Turns in one plane each, and the order they were made in; the first pair answered
Rima (before -> after):
[-17 -32 -25  31 -18  -9  13  17  -2   5  43   3 -18 -42 -11  12] -> [ 16 -15 -33  -8 -23   3  -2  12 -20   1  49 -10  -4 -52   0  -3]
[  8   9 -13  -6  14   9  -3  -2 -22   8  14   5  14 -34  -1  15] -> [-12   3  -8  14  19   3   6   4 -11   9   5  13   7 -29  -7  25]
[ -5 -29 -12  23  19   1   6  -6   4  -7 -20  11  -9 -34  14   4] -> [ 13 -34 -20  13   8   2   1 -24  -6   0  -4   0 -13 -29  20  -4]
nokip (before -> after):
[  9  -4  10 -13  -4  -5  -6   0  -3 -11 -17  -4  12  -2   7  -4] -> [  4   1   9  -1   1  -3   2 -15 -19  12   1  -3  13  -4   8   0]
[  1 -10   3  35  14 -13 -21   1  -8  14  27  40  -1   1 -13  30] -> [ 16  -6   7   3   6 -10 -38  29  17 -27  -4  36  -1   4 -16  16]
[ 19  -5 -17  27   4  12 -10  24  14  29  16  -8  -2 -17  -7  -7] -> [ 23  -8 -16  19   1  11 -15  34  24  13   4  -8  -3 -16  -5 -11]
vuk (before -> after):
[ -4 -39  -3  -7 -12  -4  10  -1  54 -19  -7   6 -37  29  11 -18] -> [ -7 -52 -22  10  -6   1   6  -6  51  -7   6   5 -40   3   7 -10]
[ 12   4  -5  -2  -8  12 -16  14  12 -16 -16  10   5  -3   6  -3] -> [  9   3  -4   0 -10  10 -14  14  15 -17 -17  11   1  -1   4  -2]
[ -4 -22   9 -10  -4 -35  10 -39 -58  25   2 -11   5  11  17 -22] -> [ -6 -17  20 -14  -8 -37  16 -33 -50  19  -3  -9   0  31  13 -23]
[ 15  44 -36   1   9  31 -19  16  -3   3  24  -1  -2 -18 -31  -1] -> [ 20  52 -29 -12   6  31 -20  17 -10  -1  19  -3   7 -15 -24  -8]
Fub (before -> after):
[-11 -19  21  21  -9 -23  20 -18  -9   7 -17   3   1  13  17 -14] -> [  3 -17  -3  10 -16  -9  -7  12  32 -18  -8   1 -25  18 -20  -9]
[ -3 -30 -24  26  -2  -8   7 -23 -11  13  -4   8  -1 -23  13   5] -> [  2 -30 -38  22  -6  -2  -7  -8  14  -1   2   5 -18 -18  -8   8]
[  8  29 -33   4   4  38 -13  32  26   2  23  -6 -15  -6 -34  14] -> [ -2  40  -7   0  22  30  11   7 -31  24   0  -1  33 -36  13   8]
Pairs:
(two turns a pair)
[-12  32  51  -6  42  10  11  10 -36   2  11   0  64 -12   4  16] -> [-25  10  62  18  16  -9  24   4   4   1  31  -2  12  65 -20  17]	vuk then Fub
[ -9  51  19   8   5  15   5  46  -1   8   5  -1 -23  16 -30   5] -> [-12   3  12  27 -13  -4   6  31  24  -3   2  -8 -53  30 -29   0]	Rima then nokip
[-11  -1   7 -12  15   4 -25  11  -7 -20  23  -6   7 -30  -9  19] -> [ -7 -19   1  -1   4  -2 -23 -12  -8  -9  42 -13  -7 -16  -8  16]	Rima then Rima
[-12  50  22 -11   3  -1   6  25 -15  15 -16 -32   2  31   2 -10] -> [-36  20  10  34   4  -9  13  19   1  28  -1 -25 -22  32 -15   7]	Rima then vuk
[  2 -27 -16  11  -6  10 -22  23  42 -30 -15  -1 -26  -7 -17  -3] -> [-27 -44   3  43   7  -8   9  -6   6  -1 -27  10  -5 -22  14   0]	Fub then Rima
[-38  20  -4   5  24   6   2  35   7 -12 -26  26  19 -42 -17  27] -> [-32  28   3 -11  22   7   1  33  -2 -15 -33  25  28 -41  -7  19]	vuk then vuk
[ 12  -9 -13  14  15  22  11 -15  -6   0  21   2  -7 -11  -3 -18] -> [ 15  -6 -13  10  18  24  10 -11  -8  -3  19   4  -4 -18  -2 -17]	Fub then Fub
[ 11 -12  32  13 -18   7   8 -18   5  22  38  -7 -31  38  -4 -10] -> [ 30   8  -2 -12   0  38 -29  24  20  -6  31  -5 -18 -21 -25  -2]	vuk then Fub
[  9 -49 -21  13  -3   0 -33  -4  33 -23   6  -6 -27 -10 -17 -10] -> [ -6  26  -1  -9  26  21 -27  42  24 -25  -7  12   6 -14 -33   7]	nokip then Rima
[-24 -17 -24  18 -11   2  -9   6  17   1  -1   8 -22 -28  -6  15] -> [-16 -23 -26  17 -14   0  -5 -12  -1  11   4   5 -15 -36   7   9]	Fub then Rima
[ -3 -10  40   9 -11 -23  29 -19 -29  36 -11  -3  -6  32  44 -19] -> [ 16  -8  22  -3 -31 -15   7  -2  11  16  13 -12 -43  65  11 -20]	Rima then Fub
[  2  29 -22 -28  -8  38 -18  27  33 -12  -7  -6   1  10 -27 -20] -> [  0  -6 -28   0 -24  25  -9  -5  34   8  23 -14 -27  34 -27 -21]	Rima then Rima
[ -1 -21 -20  17   4  -4  -1 -11   9  11  17  -4 -25   4  -5   2] -> [  8   2 -28   1  14  11 -13   3   0   7  13   0  -6 -26  -7   5]	Fub then nokip
[ 13   9  36 -42   4 -12 -16  23  40 -11 -43   3  35  27  -4 -25] -> [-18 -17  47   2   2 -30   9   3  44   9 -33  11  15  55  -7 -15]	Fub then vuk
[ 10 -28 -28   3 -22  24  -7   7  -6   5  28 -31 -23  15 -10 -11] -> [ -4 -31 -31  18  -1  25  -1   5 -25  14  15 -23   0 -30   1  -2]	Fub then nokip
[  7  29  -4 -12 -18  19  19 -21  -3  11  28 -13  25   8  36  -3] -> [ -7  26   6   1 -24  11  26 -11  21   4  27  -8   6  41  21   4]	vuk then vuk
[ 30 -10 -49 -15  -8  32 -43  29  19 -23  35 -21  -6 -24 -36   2] -> [  6  27 -40   4  12  40 -24  33  -3  10  50  -7   6 -23 -46  23]	Rima then nokip
[ 25  11   6 -24  -5  10  -5  10  12 -28  -5  -4  10   3  -4   0] -> [  9  31  13  -6   4  13  10   5   0  -1  16   3  10  17 -13  14]	Rima then nokip
[-11  28  39 -11   0  -5  21 -17 -23  11  -6  -6  24  41  26   1] -> [-11  17  21   0 -11  -2   6   5  25  -6  11  -7 -17  67 -13   9]	Rima then Fub
[ -9 -18  -7 -17 -10 -21  -2 -13   3  -8   2   4  -6  11  14  -7] -> [-11 -15  -9 -13  -9 -21   2 -20  -6   4  11   4  -6  11  14  -5]	nokip then nokip
[  7 -20   1 -12 -10  -5   2 -26 -16   9 -18   3  16   7  33 -28] -> [ 22  -2  -9 -36 -11  10 -20   7  13 -20 -20   3   7   9   9 -25]	Fub then Rima
[  2 -49 -26   9   3   6  -9 -17 -27  -3 -22   2  20 -60  35  -9] -> [ -1 -65  -3  16 -30 -18  10 -39  -5   1  -6  -7 -20  27  30 -21]	vuk then Fub
[ 37  18 -21 -35  -6  17 -20   2   0  -9  19 -14  -7  -2  -8 -11] -> [ 24  25   5 -37   1   6   2 -13 -29   4   4  -9  19   0  21 -17]	vuk then Fub
[ -7   5  13   4   2   6  16 -10  -7   1  -2   3  21 -19  28 -10] -> [ -8  -4  11  11  -2   2  18 -20  -7   8   6   1  13 -11  28 -11]	Rima then Rima
[ 30  14 -21 -18   5  15 -35  20  34 -16 -22   7 -14  -9  20 -23] -> [ 17 -23 -25  18  -9  -1 -23  -8  40   3   2   3 -43  15  17 -19]	Rima then Rima
[ 11  19 -25  -9  -8  22 -22   6  -1 -28 -57  24  14 -12 -14   4] -> [-13   5   5  18 -14  -4  13 -31 -26   0 -56  27  16  22  13  -1]	Fub then vuk
[  5 -50 -28  12 -11   0  -2 -31  -9  13  14  -6 -11 -38  13 -14] -> [ 21 -19   4 -34 -20  -2   4 -28 -22  -3 -11 -11  14 -10  37 -37]	vuk then vuk
[ -5  32   7  -5   6   1   7  -4 -18  17  11   2   2  10  -4   2] -> [-11  25   7   4   5   0   9  -1  -9  17  13   5  -7  17 -12   6]	vuk then vuk
[ -7   3  36   1  -4 -24  22 -20 -49  27 -15  -4  35   1  30 -19] -> [-28  -3  49  22 -12 -34  31  -7 -13  20 -14   3   4  45   6 -11]	vuk then vuk
[ 32  18 -13 -34   1  18 -26  15   9 -20  -8 -11   3 -16  -5  -8] -> [ 17  14  -9  -4  11  10   0 -26 -36  30  17 -10  14 -22  13  -1]	nokip then vuk
[-1 -4 -6 10 -1 -4 -2 -3  6 11 14  6 -8  4 -8  4] -> [  3 -11  -7  -1  -3  -4 -12   5  13  -6  -2   6  -5  -8  -5  -1]	vuk then nokip
[-3  2  7 26 -5 22  7  4 -4 15 14 21 -3 14 12 -5] -> [ 12 -14   2  13 -18  18  -5   3  10  -3   6  14 -13  21  16 -17]	nokip then Rima
[ -2  -6 -15  29 -15  -3   1 -10   8  11  18  -3 -37   4 -19  14] -> [ 17 -12 -21   0 -17   1 -19   6  19 -23 -12  -8 -26 -21 -12   1]	vuk then nokip
[-23 -34 -13  31 -13 -10 -11 -15  33  -4   9  -4 -42  20 -20  -3] -> [  8 -25 -31  10 -14   3 -20 -45  -9  19  37 -21 -24  -5   0 -13]	Rima then nokip
[  8   5  14  -4  -6  22  18 -10 -34  26  30   7   2  26  25 -32] -> [  2 -36  -4   3  -7  19  -9  35  31 -32 -11  13 -21   1   1 -28]	nokip then Fub
[-29 -19  -1  18 -14   8  13 -19 -15  18  15  -3 -42  32   3  20] -> [ 13   8  -7 -33 -21  24  -6 -22 -37  10  20 -19 -23  21  17   0]	Rima then Fub
[-16  61   3  -6  11  34   3 -20 -21   2 -17   3  21  15  15  26] -> [-39  32  -1  34  12  23  14 -31  -9  16  -8  10   0  21   5  40]	Rima then vuk
[ 12   3  -7 -19   3  27 -10  15 -15 -18 -23   4  19 -35  20 -22] -> [ -7 -10  25  -1 -13   1  23 -13 -19  -1 -20   6   5  26  34 -30]	vuk then Fub
[ 11  30  -7  -3 -15  -2  -3 -28 -10  45  50   0  -4  52 -10   2] -> [ 11  23 -18   4 -13   0  -5 -31 -12  49  56   1  -4  37 -14   5]	vuk then vuk
[-29   5  -4  19  21   1  -1  17 -10  13 -10   1  18 -44   5  11] -> [-36 -12  18  27   6 -21  18  -7 -16  19 -11  -1   8  -7  21   0]	nokip then Fub
[ 33  -9 -10  -1  21   7  -9 -22  10  -2  -9  -5  -7  -6  -2  -4] -> [ 19   1   3   2  29   6  -2  -2  17 -11 -29   5  -1  -7  -5   3]	vuk then Rima
[ 10   1  30 -21 -19 -15   9  -8  19 -16 -23   0   0  17   6 -10] -> [ -8 -20  28   9 -14 -25  20 -21  18   1 -16   4  -6  12   8  -1]	nokip then nokip
[  7  13  -7 -13  14  12  -8  22  -1  -3   4   4   6 -23  -9  11] -> [ -9 -18  12  -1   6 -11   6  12   6 -14 -25   6   4 -13  12   3]	Fub then nokip
[-32  12  -1  28  -7  -4  17 -31 -37  27  -6  -9   3  27  -2   8] -> [  7  25 -33  -7 -20  18 -24  -1   1  -3  12 -21 -20  28 -37   2]	Fub then Rima
[  5   5 -26   9  11  17 -13  -9 -26  18  37   1   0 -36  -3  12] -> [  5  22 -18  -4  18  20 -12   3 -28   8  22   4  12 -42  -2  13]	Fub then Rima
[-24   9  21   5  -6  18   2  26  13   0   4  13 -23   9 -35  13] -> [ 16  23   8 -33 -16  29 -15  12  -8   1  19  -3 -13   3 -22  -4]	Rima then Rima
[-22  -1  12  22  21   2  22   6 -15  18 -23  22  21 -33  16   3] -> [-21  11  29   7  16   0  27  10 -13   9 -35  22  23  -9  21  -3]	vuk then vuk
[-31  50  27 -15   9   1  19  28  13  11  -3  20   1  32 -26  15] -> [ -5  13  -7  -1 -13   0   8 -19   3  40  52  -3 -28  37 -29   7]	vuk then Rima
[-24 -50  23  32 -12 -37  14 -14  27  -9  10   3 -27  32  -7  -7] -> [ 12  46  -5 -14  16  20 -10   5 -21  24  63  -1  14 -14 -29   6]	Fub then nokip
[-11 -59 -15  19  21 -11   4 -12   6 -12  -4  16  26 -61  18  -8] -> [ -4 -65 -29  18  13  -8 -11   5  35 -26   6  14   1 -49  -8  -4]	Fub then Fub
[-17 -29 -16  35   6  -4  -7   4  24  -2  -6   3 -10 -29 -14  12] -> [ -6   9 -18  26  11   9  -1 -13 -12  33  31  -1   5 -24 -13  16]	nokip then nokip
[ 37  37 -20 -28 -10  33 -20  -6  -6   4  38 -31  18 -20   6  23] -> [ 29  -4 -18 -25 -17  18 -31  20  41 -45 -11 -27   2 -24   5  15]	nokip then nokip
[ 10 -21  -4  -8  -5 -12   9  -9  -5 -14 -22 -24  23 -24  10  -2] -> [  0 -33  -3   9  -8 -20  15 -17   1  -8 -17 -22  13 -14   7   3]	Rima then Rima
[ 37 -14 -13  -9 -14  -2 -21 -25 -14   2  18 -11  -9  10   2  -3] -> [ 15  21   8 -20   7   4 -18  26   5 -26 -26   9  11   4  -8   8]	Rima then vuk
[ -1  44  -8  -5  15  31  -2   8  -3  21  43 -15   0  -8 -39  20] -> [-10  30  -8  13  12  24   4   0   1  28  49 -13 -12   4 -40  23]	Rima then Rima
[ 20   4 -15 -18  22  17 -14  20 -32   3 -15  12  47 -72   8  16] -> [ 13 -16 -14 -14  20  11 -17  27 -14 -14 -33  13  39 -74   9  15]	nokip then nokip
[-12 -48  14  52  -5 -32  17 -16  23   6 -23   7 -14  12  32   4] -> [ 45 -30 -13  -2 -11  -9 -12 -36 -16   9  -1 -16  11 -26  54 -19]	vuk then Rima
[ -3   1  13  25 -14  -4   1  -3   2  -2  21  -2 -34  57 -25   1] -> [ 13  -6  -5   6 -15   5 -23  21  25 -34   4  -5 -35  31 -31  -3]	vuk then nokip
[ 16 -22 -28   4 -15   9  -6  -6  19   4  21  -5 -30   6 -33   7] -> [ 18 -14 -28   0 -15  13  -5  -9  12  11  29  -8 -26   6 -31   7]	nokip then nokip
[ 22   1  -5  -3 -22  -2 -14  12  16   4  10   4 -22  24 -19  -5] -> [ 18  22  13 -19  -4   0  -3  10 -22   9 -17  10  22  -8  12  -8]	Rima then Fub
[ 16   6  39 -23 -24 -31   8 -22   2  -8 -13  -2  -2  28  38  -5] -> [ -9 -23  18  25 -21 -35   8 -19  32   0   5   5 -36  28   6  16]	vuk then vuk
[-26  -5   6  -2  -3 -12   6  27  23 -16 -12  12 -13  21 -15  -3] -> [-29   2   5  -5   8  -8   5  34  14 -16 -23  15   3  -3 -10   0]	Fub then vuk
[  8 -40  10   5 -22  -1   8 -24 -12   0  -5 -17 -15  36  13 -26] -> [-21 -12  26   5   6   6  11  27   6 -24 -50   7   8  13   4  -9]	Rima then Rima
[-31  -9  16   8  26  15   5   7  -5  15 -21   6  15 -21 -15  -5] -> [-33 -23  18  21  13   5  13  -7   2  24  -8   2  -5  10 -20  -7]	vuk then Fub
[ 15  13 -11  -5   4  11   0 -11 -22  29  46  -8  -4  12  -2   4] -> [ 20  22 -12 -15  10  17  -6  -3 -26  22  37  -7   6  -4   0   3]	Fub then Fub
[ -6 -28 -10  32   1 -16  10 -34 -30  36  27  -5   1 -19  11  -6] -> [  1  15   9  -9  19  -3   6  -2 -41  12 -13   2  42 -41  24 -11]	vuk then Rima
[-25  -4  32   3  -3 -15  11   2  22 -15 -16   8  -7  32   2  -4] -> [  1  -9  20  -9 -16 -11   5 -29   2   1  14  -9 -11  40  12 -18]	Rima then nokip
[ 37  21   3 -54 -10  17  -5 -33 -24  16  27 -12  14  -1  38 -10] -> [-46 -22  23  39   5 -12  33 -18  18  26   8  21 -21  23  11  28]	Rima then Rima
[ -3  13 -23   8  19  14  13  17  -1  27  13  11   8 -11  -7  15] -> [  9  11 -28   0  14  15  10   6  -7  31  24   5   7  -9  -3   8]	Rima then Rima
[ 18  17  26 -11   5  11   3 -20 -17   9   9  -1   6   1  11  -6] -> [  5 -18  21  14  -6  -2   1 -17  17  -2   6   1 -25  17  -2  -1]	Fub then nokip
[ 14 -14 -28  -1  -3  17   1  -4  -6   4 -19  -1  -4 -34   2 -15] -> [ -8 -23 -16  21  -1   6  17 -11  -7  13 -24   7  -6 -24   6  -8]	Rima then Fub
[  5  28  24 -25   3  14  -8 -29 -41  19  23 -24  18  13  13   3] -> [  3   7   8  -4 -11  11 -14 -28  -7  17  48 -27 -22  39 -15  10]	Fub then vuk
[ 31  -7 -24 -29  13   3  -8   7 -16  10 -15  12   1  40   0  -2] -> [  7  -2 -11 -17  27   0   3  22 -11   6 -36  24  11  32  -1   8]	Fub then Rima
[ 20  -2 -15  -2  -7  11 -35   1  -1  -2   9   1  19 -52   6  -1] -> [  3 -25  -9  30 -10  -5 -15 -27 -11  23  21   2   8 -34  15   2]	nokip then Fub
[-24  -5 -24   5 -15  12 -11   9  19  13  33  -1 -27   3 -32  15] -> [-12  31  -7 -37   2  21 -12  24 -12   1  -3   3  23 -29  -2   5]	Fub then vuk
[-16 -35 -11   0  -8 -17  12   4  -3  -5 -27   6  26 -26  23  -5] -> [-14 -51 -20  12 -16 -21  11  -6   6   1  -9   1   5 -16  14  -4]	Fub then vuk
[ 17  53  39 -14 -17  -8   4 -12  -2   3  -1  -3  -5  37  14 -12] -> [  7  19  41  -2 -21 -22   1   1  30 -26 -32   1 -18  33  14 -14]	nokip then nokip
[ 15 -15 -12 -16 -17  10 -10 -16  -4  14  18  -1   1 -25 -10  -8] -> [-17 -13  16   6  -5  -3  16 -18 -15  25  -3  12  14 -21   3  -2]	Rima then Fub
[ -5 -25   1   1 -14 -29 -11  -6   3 -44 -46 -13 -14   7   4 -20] -> [ -2 -34  -7   7 -19 -29 -13 -11   6 -39 -34 -16 -24  10   0 -19]	Rima then vuk
[ 12 -16 -18   4  -8  10   1 -20 -13  12   5  -7   5 -19  -7  -9] -> [ 11   3 -16  -9   0  18  -7   5  -5  -4 -12  -1  14 -28 -15  -5]	Fub then Rima
[-11 -15 -17  17   3  -7 -24  21  28 -28 -11   6 -42 -15 -17   6] -> [  9 -10 -27  -2  11   2 -33   9  -6 -20 -11  -1 -13 -56   6  -2]	vuk then vuk
[-18  23   1   8  14   7   7  16  -8  11 -11   9  20 -21  -1  11] -> [ 10  11 -13  -3  -6   6   0 -19 -25  25  22 -10   9  -8   8  -5]	Rima then Rima
[ 22   4   7 -17   2 -10  16 -31 -30  37  23 -13 -20  42  12 -23] -> [  8 -25 -22  21   4  -7   4 -16   4  34  34  -8 -50  25 -18  -4]	Fub then nokip
[  3  23 -20   1  12  -5   7  -5 -19  16  19 -31   5  12 -24  -1] -> [-18  22 -13  18  20 -10  13   8  -8  12   5 -20   4  11 -30  10]	Rima then Rima
[ 22  16 -31  -6  10  22 -42  23  16  -6  22   5  -9  -3 -52  25] -> [ 24   8 -39   6  10  22 -40   0  -5  15  41   2  -7 -13 -44  25]	nokip then Rima
[ -1  13   3 -14  26  34 -10   1  -9  18  51  24   1 -47  -8  15] -> [ 10  12   8 -40  19  34 -25  25  16 -17  24  23   1 -42  -9   5]	nokip then nokip
[ -6 -11 -29  15  30  22 -26  19  -2   7  20   7  14 -46 -26  32] -> [ 12 -11 -28  -2  23  20 -26  -4 -29  15  24  -5  29 -51  -2  17]	Rima then vuk
[ 14   5   7  24  18 -15  18 -29   6   7  14   6   9  44  -5  -1] -> [ 22  14 -12  12  21   2  -6   2  33 -17  12   5   0  31 -28   4]	Fub then Rima
[ -7  46 -25  19  12  21  20  14 -21  18  16  -5  19 -19   5  11] -> [-20   1 -21  29   2   2  14  36  30 -29 -30   1  -4 -11   0   5]	Rima then nokip
[ -6  -6  -2  17  -4   4  11   1  25  -1  -3   5 -16  13  -6   5] -> [  4 -10 -18  14   5  13   3  -9   6   8   3   2  -1 -24   2   7]	vuk then vuk
[-11  -1  -2  12  12   2  -8  -4  10 -20  -2 -17 -42  18  -4  -3] -> [  9  18  -2 -18  17  12 -15 -10 -19 -21  -8 -21 -12  -6  17 -14]	Rima then Fub
[  7 -20  -2  -8 -28  -3   5  23  41 -27  12  12 -39  27  -6  -2] -> [ -9 -31  -6  24 -21  -7  21   0  22   6  36  15 -42  23  -4  10]	nokip then nokip
[-26 -29  -1  44   3 -21  25 -29 -20  18  -3   2   8   1  26   9] -> [-14 -31   9  14 -13 -24   9   6  26 -36 -38   1  -8  28  15  -4]	nokip then Rima
[ -5  14  -1  27  -3  -1   2  18  26 -12 -18  14 -12 -13   5  29] -> [  6  16 -10  20   3   4  -3  10   7  -6 -16  11   2 -40  16  27]	vuk then vuk
[-16  14 -19  26   8   1 -17  37  20  -7   5  12  -3 -13 -36  23] -> [ -9 -11 -33  41   1  -3 -17   4   5  14  28   2 -11 -20 -27  20]	vuk then Rima
[  8 -19  -8   8  29   9   5  33  23  -6   7 -12  -8 -53  -6  12] -> [ 17  -8  14 -21  25   3  11  33  11 -21 -20 -15  13 -45  18  -5]	Fub then nokip
[ 10  25  25 -23 -14 -14  17 -36 -28  -6   0  -8  -6  50   6  -3] -> [ 10  15  -5  -7 -16  -3  -6  -9  18 -20  16  -6 -40  48 -36  13]	Fub then vuk
[-29  10  17  12  33  -4  21  20 -11   9 -33  31  23 -25 -10  21] -> [-28 -31   8  39   7 -21  28 -18  -2  29   3  19 -18  19 -15  16]	nokip then Rima
[ 14  -2 -34  -4 -22  14 -22 -17  -9   1  23   1  -4 -30  -1   4] -> [-22  -1  -1  20  -7  -1   9 -23 -29  16  -2  16  15 -26  19  10]	Rima then Fub
[ 22 -27 -11 -26   1   8 -17 -20  -4  -2 -15  -4  15 -29  14  -4] -> [ 11  17   1 -31  17  20  -8  -1 -15   9 -11   5  30 -25   5   9]	Rima then nokip
[ -8 -14  23 -10  -5 -12  17 -25 -27   7 -19  -1  12   9  29 -14] -> [-18 -10  29  -1   1 -13  21 -14 -21   1 -31   6  14   6  24  -7]	Rima then Rima
[-21  -8  26  20 -26 -19   2 -23  37  -8  15   5 -57  83  -4  -7] -> [ 21  19   9 -29 -35   2 -26 -16  33 -21  29  -8 -50  77  -8 -22]	Rima then vuk
[  2  18  -7  11  11  29 -21  11   1  19  14  15  13 -27 -25  22] -> [  7  17  -7  -4   8  29 -28  24  15  -1  -2  15  14 -24 -26  16]	nokip then nokip
[ 54 -25 -32 -47 -20  11 -45 -17  23 -18  15 -38 -29 -19   0 -10] -> [ 24  35 -18 -45  27  32 -35  24  -3 -11 -12 -10  22 -70  -3  18]	nokip then Rima
[  3 -45  18  -5 -26 -19  10   2  27 -48 -32  -2  -7  29  23 -18] -> [ 14 -29  18 -25 -24 -10   3  11  21 -56 -39  -3   6  19  26 -23]	Rima then Rima
